In the data rows, 128 means zero.
Here are some numbered points:
[123  88 106 160 145 172 160  95 176 153 119 128  94 142 109 137] 0
[175 141  80 112 171 172  81 144 145  72 172 114 173 142  82 124] 1
[130 141  80 112 171 172 173 174 145  75 172 118 173 142  82 129] 2
[127 141  80 112 171 172 173 174  84  87 172 121 173 142 113 134] 3
[125 141 111 112 110 172 173 144  84 161 141 115 173 142 113 135] 4
[126 167 133  82 163  93 120 170  84 165  93  83 146 142  87 159] 5
[154 110 163 134 163 145 173 170 163 135 168 111 173 116 166 149] 6
[126 141  80 112 110 172 173 144  84 151 141 115 173 142 113 138] 7
[105 110 163  94 110  93 120 113  97 155 137 178  81  90 166 133] 8
[151 110 163 147 163 145 169 166 176 135 159 113 160 116 166 149] 9
[128 132  84 121 167 172 173 162 149  87 163 120 160 142  87 130] 10
[124 163 137 121 163  93 107 166  92 157  80  86 134 142  91 157] 11
[119 110 111 173 110 172  81 113 145 152  80 130  81 142 144 135] 12
[116 110 111 173 110 141  81 113 145 152 141 133 112 142 144 133] 13
[113 110 111 112 110 141  81 174 114 155 141 132 142 142 144 132] 14
[113 119 115 112 106 145  81 162 119 156 133 124 138 147 148 119] 15
[162 145  89  86  79 115 160  83 171 113 159  92 112  94 174  40] 16
[180 159 115 165 106 163 134 122 171 158  80 138 112 173 121  85] 17
[111  80 141 143 110 110  81 174 145  49  80 103 112 173 174 132] 18
[143 159 168 169 158 163 134 148 119 113 159 209 164 120 121 158] 19
[138  80  89 116 106 110 107  95  92 104  80  97  89 120 148 117] 20
[142 159 163 165 158 163 138 148 119 113 159 209 168 120 121 158] 21
[130 106 111  86 106 163 164 144  92 146 133 113 168 147 121 137] 22
[108 110 172  82  79  80 112 113  84 151 141 179 112  81 174 127] 23
[104 110 172  82 110  80 112 113  84 156 141 186  81  81 174 133] 24
[107 110 141  82  79  80 112 113 145 147 141 183  81  81 174 132] 25
[101 110 141  82 110  80 142 113 145 158 141 182 112  81 174 135] 26
[104 110 141  82 110  80 112 113 114 150 141 184  81  81 174 136] 27
[131 163 168 160  79 106  85  87  84 134 141 170  85 112 121 117] 28
[112 110 115 108 110 133  85 166 110 153 137 130 138 138 148 140] 29
[246 171 172 112 171 141 142 174 176 186 111  72 112 112  82 113] 30
[171 171  93  86 119 110  90  95 176 140 111  76  85  90  82  59] 31
[159 171 172 112 171 110 173 174 176 179 111  84 112 142  82 115] 32
[ 96 171 145  86 171  84 146 174  88 161  84  78 146 169  95 165] 33
[146 171 172 112 171 141 173 174 145 134 141  83 173 142 174 151] 34
[152 145 172 112 119  88 142  95 119  89 163 113 173  90 148 104] 35
[150 171 172 112 171 172 173 174 145 130 141 109 173 112 174 154] 36
[143  93  89  86 145 115 120 148 119 144 137 130 120 169 121 161] 37
[167 171 172 173 171 141 112 144 145 191 172 224 173 112  82 104] 38
[139  88 145 147 145 167 112  91  92 144  89 183 146 138  82 121] 39
[145 141 172 173 171 141 142 144 145 195 141 225 173 112  82 105] 40
[154 119 172 121 145  93 142  91 114  93 172 129 173  85 139 104] 41
[142 141 172 173 171 141 142 174 114 141 141 226 173 112  82 173] 42
[148 141 172 173 171 141 142 174 145 139 141 224 173 112  82 166] 43
[148 171 172 173 171 141 142 174 145 134 111 158 173 112 113 231] 44
[168 106 115 147 167  93 160 135 163 154 106 153 112  94 135 112] 45
[137 132 115 173  84  93  81 162 110 135 137 147 168  94  82 112] 46
[136  80 141 143 141 172 112  83  84 141 111 174 142 142  82 107] 47
[135  80 141 143 141 172 112  83  84 135  80 176 142 142  82 123] 48
Which two points above are nearest to each new point by angle? Their numbers follow each, smallest number first.
[102 106  80 108  88  93 138 122  92  83 115  90  81  94 113 123] 16 20
[ 95  80 163 138  84 137  90  83 176  77 106 107 134  85 161 134] 18 20
[192 171 115 169 119 167 142 109 176 172  93 138 112 164 113  95] 17 30
[107  93  89  82 114 115 134 113  88 106 119  83  89  90 135 117] 16 20
[242 171 172 116 171 137 142 162 176 186 119  77 112 112  87 111] 30 32
[174 163 106 160 114 159 142 113 163 156  84 134 107 160 113  97] 12 17
[170 171  80 173  79 172 173 144 145 110  80 142 112 173 144 131] 12 17
[ 84 141 141 173  79  80 112 113 114 125 141 142 173 112  82 125] 28 46
[121  80  80 112 141 110 142  83  84 113  80  93  81 112 144 122] 12 20
[115 110 106 138 158 133 169 139 110 130 137 139 134 134 139 130] 3 10
[146  84 115  90 106 110 107  91  88 107  89  99  85 112 139 124] 20 24
[153  93  89  82  92 133 164  95  84  85  80 102 142 142 161 132] 20 22
[167 171  80 173  79 172 173 144 176 163  80 143 112 173 113  91] 0 17
[ 85  80 172 143  79 141  81  83 176  65 111 108 142  81 174 142] 18 25
[112 115 111 173 106 133  85 113 141 150 141 134 120 134 139 132] 12 13
[158  88 111 173 158  80 164 148 167 143 115 145 146  81 139 132] 9 45
[142  80  80 112 110 110 112  83  84 110  80  96  81 112 144 115] 12 20
[169  80  80  82 110 110 173  83 176 111 141  98 112  81 174  41] 16 31
[108  80  80  82 171  80 142  83  84 120  80 108 142 142 174 131] 20 37
[160 163 106 165  88 172 164 139 149 110  93 138 112 173 148 129] 12 17
[ 67 141 141  82 141 110 173 113  84 115 172 115 142 173  82 187] 3 33
[123  93 111 173 132 172 173  91 171 157 106 132  85 147 117 138] 0 12
[ 92 132 137 160  84  88 112 109 110 123 133 135 160 112  91 124] 28 46
[112  80  80  90 167  93 138  87  84 120  80 118 142 147 161 129] 20 37
[138  84 111  94 119 141 120  91  84 114  84  97  89 116 144 124] 20 48
[133  84  84  94 145 167 120 139 123 101 137 140 116 160 117 161] 10 37
[108 171 111 173  79  80 112 113 145 125 141 145 173  81  82 109] 28 46
[125 167 172 169  92 106  85  95  84 125 145 154 120 112 117 118] 28 46
[176 141  80  82  79 141 173  83 176 103 172  96 112  81 174  50] 16 31
[187 171 111 173 110 172 142 113 176 170  80 142 112 173 113  95] 12 17
[132 171 172 173  79 110  81  83  84 128 141 166 112 112 113 113] 28 46
[127 159 159 134 141 172 138 170 119 119 119 137 134 173 113 178] 19 44
[148 167 141 173 106 159 134 174 114 134 111 137 120 160 109 169] 42 44
[158 171 172 116 163 119 173 174 176 185 111  92 107 142  82 113] 30 32
[151 171  80  82 141 110  81  83 176 140 141  75  81  81  82  55] 16 31
[ 86 106  89  94 132  84 138 113 167 147 111  87  85  85  87  62] 16 31
[125 119 111 173 110 172 169 113 176 151 106 134  85 147 113 130] 0 17
[148 159 145 138 114 145 142 162 119 116 141 137 107 173 113 180] 19 44
[117  93 145 143 110 119  90 174 141  59  84 107 116 173 166 138] 18 20
[169 141  80  82  79 110 173  83 176 106 172  95 112  81 174  41] 16 31
[189 171 172 143  79 141 142 113 145 205 111 138  81 173  82  99] 17 30
[ 90  84  93 169  92 115  94 148 123  79  93 110 146 138 174 149] 18 20
[136  80  80  82 141 172 112 144 114  94 141 138 112 173 113 165] 1 37
